[125 219 115  43 166 168 102] ==> 219, 43

[[128  49  38 112]
 [ 47  74  86  41]
 [ 76 143   6 196]] ==> 196, 6

[[151  75  51 229  68 124 159]
 [121 115 109 157  99 104  99]
 [148 105 111 177  59  96  88]] ==> 229, 51

[-639   23 -704  348 -392  183  962] ==> 962, -704

[[-553  601  702  681   86 -553  208]
 [-858  613  -75  162 -506 -327  370]
 [ 845 -292  477  236  773  373 -129]] ==> 845, -858

[ 89  55  27 222 225 216 204] ==> 225, 27
---
array([ 201,  835,  -86,  784, -525]) gives 835, 784

array([[120, 105, 140, 102,  52],
       [195,  91,  73,  94, 121]]) gives 195, 140

array([[748, 217, 424, 719, 312, 296],
       [517, 559, 345, 660, 660, 165],
       [757, 265, 185, 214, 762, 589]]) gives 762, 757

array([8943, 7654, 3275, 3012, 7130, 5134, 4347]) gives 8943, 7654

array([[  1, -25, -21,   9],
       [ 16, -35,  -1,  27]]) gives 27, 16

array([-26,  20,  12,  25, -22]) gives 25, 20

array([42, 97, 16, 70, 62, 43]) gives 97, 70
---
874,21,645,192,212,524 >> 874
23,-24,-45,28,-17,-39 >> 23
-772,871,-656,314 >> -772
8,-31,37,29,14 >> 8
401,846,389,184,893,461,245 >> 401
12,21,38,13,88 >> 12
---
-1.04  -6.71  -6.83   6.60
 0.98   6.44   0.45   1.93
 0.25  -3.81  -0.87  -3.65
gives -6.71

-2.36  -2.58  -0.21  -6.24  -1.59  -0.47 gives -6.24

-0.89  -0.32  -6.05  -4.81   0.51 gives -6.05

 5.54  -0.94  -6.41  -6.54
-5.80  -0.21   4.57   6.23
gives -0.94

-1.09   2.05   1.51   5.54   1.85   6.78   2.50 gives 1.85

-5.76   0.69   0.20  -0.19  -6.67   4.58 gives -0.19
---
[[-0.65 -1.74 -1.54 -0.32 -2.54 -0.09 -1.09 -3.19 -4.43 -3.53 -0.02 -2.30]
 [ 0.34  1.53 -0.51  2.27 -0.62  0.39 -0.65 -2.05 -1.81 -0.54  1.83 -1.44]
 [ 0.41 -1.69 -0.42 -1.25  2.03  0.26  0.63 -1.29  0.73 -0.11 -1.08 -0.53]
 [-1.62 -5.98 -0.54 -0.58  2.00 -0.23 -1.54 -2.51 -2.87 -1.22 -1.10  0.00]
 [-1.17  0.81  0.13 -2.62  0.59  0.19  0.71  3.21 -1.26 -1.02 -0.62 -0.67]
 [-0.54  0.89 -0.15 -2.39 -1.51 -0.48 -0.03  2.91  1.04 -0.41 -1.68 -0.01]] ⇒ -2.30

[[-2.31 -3.56  4.34 -0.58 -0.45  1.59 -1.20]
 [-1.71 -2.71  5.11  2.48  0.23  0.31 -0.48]
 [-1.18 -1.00  4.80  5.21 -0.41 -1.34  0.04]
 [ 5.46 -2.28 -3.85 -0.92  4.35 -4.54 -0.73]
 [-1.56 -0.64 -2.48 -3.32 -2.78  0.36 -2.07]
 [-0.77 -0.24 -2.86  0.55 -3.29  3.93  4.21]
 [ 6.67  2.51 -0.65  1.59  2.09 -5.12 -0.71]] ⇒ -1.20

[[ 2.82  2.72 -1.84  2.45  2.10  2.15 -2.78  2.21 -0.53 -0.63 -1.17]
 [ 0.65  2.14 -5.08 -0.22  2.01 -0.63  2.25  0.22  0.17 -5.82 -1.31]
 [-3.62 -2.53 -1.24 -3.83 -1.73 -3.88  5.80 -3.26  1.06 -3.84  0.76]
 [ 0.83  0.71  0.19  1.01  0.54  0.94 -1.36  0.80 -0.31  0.63 -0.23]
 [-0.53 -0.76  1.10 -0.37 -0.59 -0.20  0.06 -0.34  0.07  1.36  0.38]
 [ 1.02  1.14 -1.27  0.76  0.89  0.60 -0.57  0.74 -0.14 -1.09 -0.55]] ⇒ -1.17

[[-4.65 -1.10  2.78 -4.49  0.44  1.66 -1.47 -2.44  0.08  2.50  4.37  2.14
   2.81]
 [-0.44 -0.89  5.53  0.98 -0.01  1.40  2.36  5.97 -1.22 -2.73  2.11 -0.23
  -0.55]
 [ 2.12 -2.44 -3.03 -1.78  0.07 -1.30 -0.12 -0.67  0.74  0.34 -0.31 -1.61
   2.48]
 [ 0.05 -0.49 -3.07 -2.39 -0.03  2.70  3.63  0.40  0.34 -2.84 -0.74 -0.10
   4.51]
 [ 3.51  2.55  0.36 -1.10  2.87 -5.13  1.08  0.89  2.19 -2.73  0.02  1.57
  -2.14]
 [ 0.31  3.09  2.00 -3.50  1.59  3.48  1.15 -0.88 -1.30  2.55 -2.37 -1.53
  -2.54]] ⇒ 2.81

[[-0.89  6.41 -1.57 -2.51  1.85 -1.99  1.56 -4.16  0.29  6.85 -4.13 -3.75
  -2.91 -0.04 -3.40]
 [-3.96 -2.71  1.87 -1.65 -4.80 -3.91 -1.74  5.49 -0.67  1.51  3.85  3.10
   2.88 -5.62 -0.68]
 [ 1.45 -2.64 -2.72  0.70 -1.00  0.85  2.01 -2.57 -3.31  1.62 -3.20 -3.03
  -3.27 -2.20  3.65]
 [-3.93 -2.21  3.13 -2.12  5.34 -4.13  1.81  0.02 -3.35  1.19 -3.36 -3.83
   0.12 -2.56  4.95]
 [ 0.78 -4.35  0.44  5.84 -0.62  1.23 -3.19  6.40 -5.01 -5.20 -0.40  0.81
   3.67  3.43 -3.54]
 [-0.79  5.11  5.16  2.39 -0.03 -0.50 -1.88 -3.02  4.63 -0.44 -2.14 -2.40
   4.42 -2.81 -1.16]
 [ 0.09 -0.91 -0.80  4.42 -1.59  0.74 -5.08 -5.21  2.35 -4.61 -2.61 -3.42
   0.64 -6.31  2.47]
 [-2.54  3.42  0.40 -3.01  5.12 -1.65 -2.04 -4.01 -0.09 -4.58  0.31 -0.54
  -1.29  5.04  4.78]] ⇒ -3.40
---
array([[ 20.153,  19.676,   5.425,   6.022,   7.419, -14.727],
       [ 18.831,  10.196,   6.719,   6.119,  16.091, -16.270]]) gives 10.196

array([ 118.7,  186.4,   43.5, -130.6,   97.2]) gives 186.4

array([[ 10.11, -16.34,   2.24,   3.25],
       [  6.06,  -0.28,   3.85,   6.23],
       [ 15.47, -15.40,  -1.36,  -1.93]]) gives -15.40

array([-0.11, -0.01, -0.05,  0.15]) gives -0.01

array([[-0.12, -0.02,  0.10, -0.01,  0.18,  0.04],
       [-0.05,  0.12,  0.10,  0.04,  0.14, -0.11]]) gives 0.12

array([ 154.50, -130.06,   54.91,   46.92,  -96.89]) gives -130.06

array([-1.8, -1.3, -0.5,  0.4,  1.8, -1.5]) gives -1.3
